In the rows, zero is written as 128.
Each path is a new rotation, seen through one point. The rows after it are directions, each followed by how far the rotation turns it, in degrees each step (0 if it stays put).
Each turn is a multiple of 5 degrees from 10 to 175, or 0.
Each row of a path follows its step; steps can be skipped.
Rotation 1:
step 0: [125 117 140 131 132 118 142 124 129 134 126 139 123 126 129 109 117 126
 129 126 128 138 134 123 121 141 139 130 135 141 126 135 143 132 132 126]
step 1: [108 117 124 114 127 138 123 138 119 134 133 122 123 135 124 123 116 138
 120 124 133 131 131 135 118 115 136 124 142 134 120 127 122 124 123 129]
step 2: [125 132 126 114 127 125 131 131 129 134 123 125 113 136 108 125 136 120
 125 124 117 127 135 121 143 127 129 120 120 126 121 134 128 110 122 120]
step 3: [138 129 124 124 134 141 117 132 139 130 110 118 136 119 130 137 128 114
 131 128 124 139 133 122 131 114 118 131 133 129 120 115 136 127 124 130]
step 4: [128 126 134 127 141 130 123 129 128 123 140 125 129 125 132 135 134 125
 131 132 123 131 128 127 153 137 111 144 134 133 135 134 118 141 135 124]
step 5: [138 136 122 131 133 127 140 129 128 122 138 131 133 130 143 135 131 134
 113 142 121 138 129 122 114 126 135 138 123 129 140 130 126 136 115 121]
step 6: [124 126 123 133 129 121 128 133 136 122 132 137 144 135 134 129 130 150
 123 122 144 120 119 132 125 138 121 128 118 130 114 132 127 118 125 118]
step 7: [132 127 130 124 122 130 129 118 117 140 127 122 118 118 131 135 139 132
 133 127 128 109 117 131 116 130 133 120 111 127 122 112 125 128 132 121]
step 8: [132 121 125 145 121 125 127 122 124 137 129 146 135 114 127 122 130 117
 138 126 128 117 132 129 137 123 126 109 133 125 124 132 139 137 122 132]
step 9: [127 132 139 125 125 123 112 131 113 126 121 134 126 138 126 123 109 123
 139 128 128 130 130 137 125 116 135 130 124 130 131 132 123 151 134 131]
[127 126 129 130 132 126 128 125 127 125 133 130 125 125 126 127 127 123
 129 133 131 131 128 127 126 125 125 131 127 131 125 131 129 135 129 132] -> 80
[131 124 129 128 123 124 127 131 130 137 129 127 122 132 126 128 127 127
 128 125 130 132 125 129 128 124 126 126 130 128 128 129 130 131 127 127] -> 45
[128 128 127 129 128 131 130 128 125 126 126 127 123 128 127 118 122 126
 130 124 125 130 129 129 129 126 127 130 130 130 128 127 126 123 127 130] -> 35
Rotation 2:
step 0: [119 127 149 127 130 132 138 123 125 124 132 116 108 131 124 153 141 122
 133 125 132 136 133 129 132 123 135 136 129 125 125 133 138 124 117 124]
step 1: [123 134 130 114 128 146 146 116 118 123 136 147 130 125 131 132 130 128
 113 131 136 123 130 127 140 124 133 124 124 115 126 131 130 116 135 124]
step 2: [122 138 132 113 137 143 138 119 137 127 126 132 137 131 147 125 120 127
 138 125 137 128 132 127 117 124 105 133 134 133 141 129 126 136 126 126]
step 3: [124 133 153 129 134 137 129 129 120 129 128 120 120 127 135 144 130 122
 139 141 124 141 120 120 128 118 133 126 121 138 133 127 134 136 109 121]
step 4: [122 136 129 109 125 138 136 122 114 135 133 135 134 125 129 146 129 143
 118 131 120 130 118 125 140 121 133 120 116 131 121 128 126 114 135 137]
step 5: [121 130 122 120 133 135 142 122 136 127 136 129 133 128 154 133 132 142
 127 122 125 129 131 127 110 127 116 124 138 127 138 115 126 133 136 140]
step 6: [118 123 134 139 140 134 126 137 126 121 121 126 131 112 139 133 129 126
 136 141 128 140 121 121 122 116 136 115 127 122 139 118 127 139 112 124]
step 7: [118 131 128 122 130 126 127 126 130 125 122 125 141 115 121 142 123 135
 125 137 127 139 118 138 138 116 128 127 105 135 123 128 115 114 132 140]
step 8: [128 129 133 132 127 123 150 125 142 125 140 115 134 135 138 129 129 148
 115 134 122 133 133 133 117 134 126 131 127 129 137 119 123 123 134 144]
step 9: [116 115 127 141 131 137 137 145 130 125 113 121 135 126 137 123 126 136
 128 141 135 127 131 113 131 128 139 115 136 118 141 123 126 128 118 129]
[128 124 132 131 131 126 135 131 131 132 128 129 125 125 128 130 128 130
 133 127 127 126 126 130 126 134 127 128 126 126 128 129 131 132 128 125] -> 125
[130 124 135 133 127 128 125 125 128 126 132 124 124 130 130 127 131 129
 124 129 126 127 125 128 127 124 127 130 132 125 131 126 128 130 125 127] -> 130
[128 121 125 128 129 128 130 128 129 127 134 132 134 128 134 129 128 129
 126 128 130 125 132 126 130 130 130 130 132 131 126 128 127 128 126 127] -> 100
